In the data rows, 128 means zero.
Here are some numbered points:
117 122 156 129 117 137 99 162 112 127 143 140 149 117 115 140 139 99 142 157 104 165 146 126 0
119 120 99 127 110 146 114 131 107 149 82 99 162 181 81 172 111 152 137 187 120 122 106 120 1
119 144 170 119 136 101 80 105 119 158 161 160 106 97 154 152 146 132 121 150 73 122 86 74 2
147 109 138 128 118 112 124 180 79 113 104 115 134 174 195 164 177 123 101 127 164 107 104 113 3
117 101 77 131 138 130 143 113 127 108 128 106 122 109 103 145 113 138 147 139 143 133 147 159 4
163 116 95 94 83 125 161 149 101 142 125 142 124 129 143 117 151 83 154 128 122 130 133 120 5
124 116 109 98 114 141 172 134 147 81 143 139 141 79 71 96 117 133 142 151 124 113 203 168 6
125 165 176 120 84 141 115 153 143 161 139 120 161 114 158 129 115 111 114 111 98 142 124 94 7
130 119 125 159 112 106 102 160 95 110 117 116 125 126 146 150 135 158 117 129 173 162 114 122 8
141 116 109 140 152 122 166 131 137 59 120 113 142 127 113 101 121 166 139 97 180 122 150 168 9
115 141 166 128 199 111 115 84 160 124 143 128 92 88 114 113 146 117 141 112 123 128 109 158 10
134 121 109 141 126 134 149 142 116 114 123 124 118 133 126 87 140 119 139 91 155 149 156 148 11
147 94 110 142 104 135 127 170 89 129 141 97 141 119 148 155 137 160 101 118 174 129 149 115 12
124 85 94 155 145 136 130 111 84 158 132 143 104 155 140 142 141 140 115 123 136 148 102 123 13
134 183 137 155 114 136 132 106 146 170 133 95 137 165 155 155 79 151 80 116 130 101 85 77 14
113 139 162 134 198 114 108 77 153 139 148 128 93 91 118 120 144 115 134 109 119 127 108 154 15
155 96 103 135 138 124 151 129 115 130 125 101 116 133 125 131 147 155 131 125 173 110 124 135 16
110 131 144 72 117 114 89 100 132 161 121 173 99 93 136 131 162 52 189 133 55 165 90 119 17
108 155 181 119 126 149 130 79 161 181 156 105 135 100 123 136 95 132 93 82 89 110 132 102 18
111 116 120 125 133 118 149 140 140 107 133 125 122 112 136 137 133 141 125 135 147 111 126 143 19
New points follow, each followed by the numbers of its three nearest points above, nearest first.
159 120 104 95 86 127 157 143 100 148 126 138 118 129 147 115 154 79 152 134 114 130 121 115 5 11 0
120 111 170 96 159 130 142 157 136 67 111 125 130 110 63 88 144 145 128 164 140 103 180 180 6 9 19
112 151 126 141 133 124 87 139 136 106 132 140 137 143 105 133 93 123 117 147 106 133 155 112 0 19 4
153 111 119 123 139 137 90 155 100 112 150 158 135 134 92 135 131 121 118 133 133 132 157 146 0 19 11
166 132 108 114 121 145 131 134 93 149 79 100 168 199 109 153 116 163 111 132 152 91 99 103 1 16 14
123 155 166 121 78 142 125 149 135 161 137 114 156 114 158 131 118 108 122 108 102 149 124 96 7 0 18
132 120 120 165 114 104 108 154 93 113 122 125 121 135 153 150 133 154 115 123 171 156 113 128 8 12 16
142 133 138 92 120 133 73 178 96 130 102 134 160 116 100 149 141 130 134 141 129 150 100 119 0 8 1
99 113 125 115 130 118 149 139 140 105 137 136 121 102 133 134 130 126 130 137 141 126 129 143 19 4 11
123 114 116 167 150 117 131 121 105 129 142 152 104 149 181 149 142 130 107 107 154 129 100 122 13 8 19
122 93 144 121 150 106 140 141 123 81 147 155 111 108 134 129 154 152 90 115 162 100 162 156 19 16 9
130 136 95 160 98 165 207 129 116 147 114 117 132 174 168 84 102 123 113 104 127 136 128 135 11 5 16
123 87 90 153 135 142 140 116 81 165 125 139 104 162 141 139 138 140 115 130 132 144 101 124 13 16 8
138 114 119 140 157 118 165 126 138 62 122 117 139 123 111 100 124 163 138 98 175 118 158 165 9 11 19
135 151 110 154 131 119 111 105 149 125 158 143 127 150 126 133 95 117 134 130 127 134 122 118 19 4 11
167 138 109 117 126 148 136 123 97 156 79 97 164 201 110 150 109 160 112 126 150 91 92 102 1 16 14
109 111 121 111 110 119 128 129 163 118 146 132 119 86 146 164 121 152 116 139 145 112 153 113 19 4 16
133 137 105 164 100 165 212 126 119 152 115 109 132 177 170 81 102 127 116 105 126 131 126 125 11 16 5
120 122 109 103 114 141 163 132 150 90 150 138 143 74 82 108 112 131 146 152 110 116 198 160 6 4 19
116 118 110 104 113 139 161 131 148 86 148 139 140 71 74 104 118 129 149 147 116 123 201 168 6 4 19
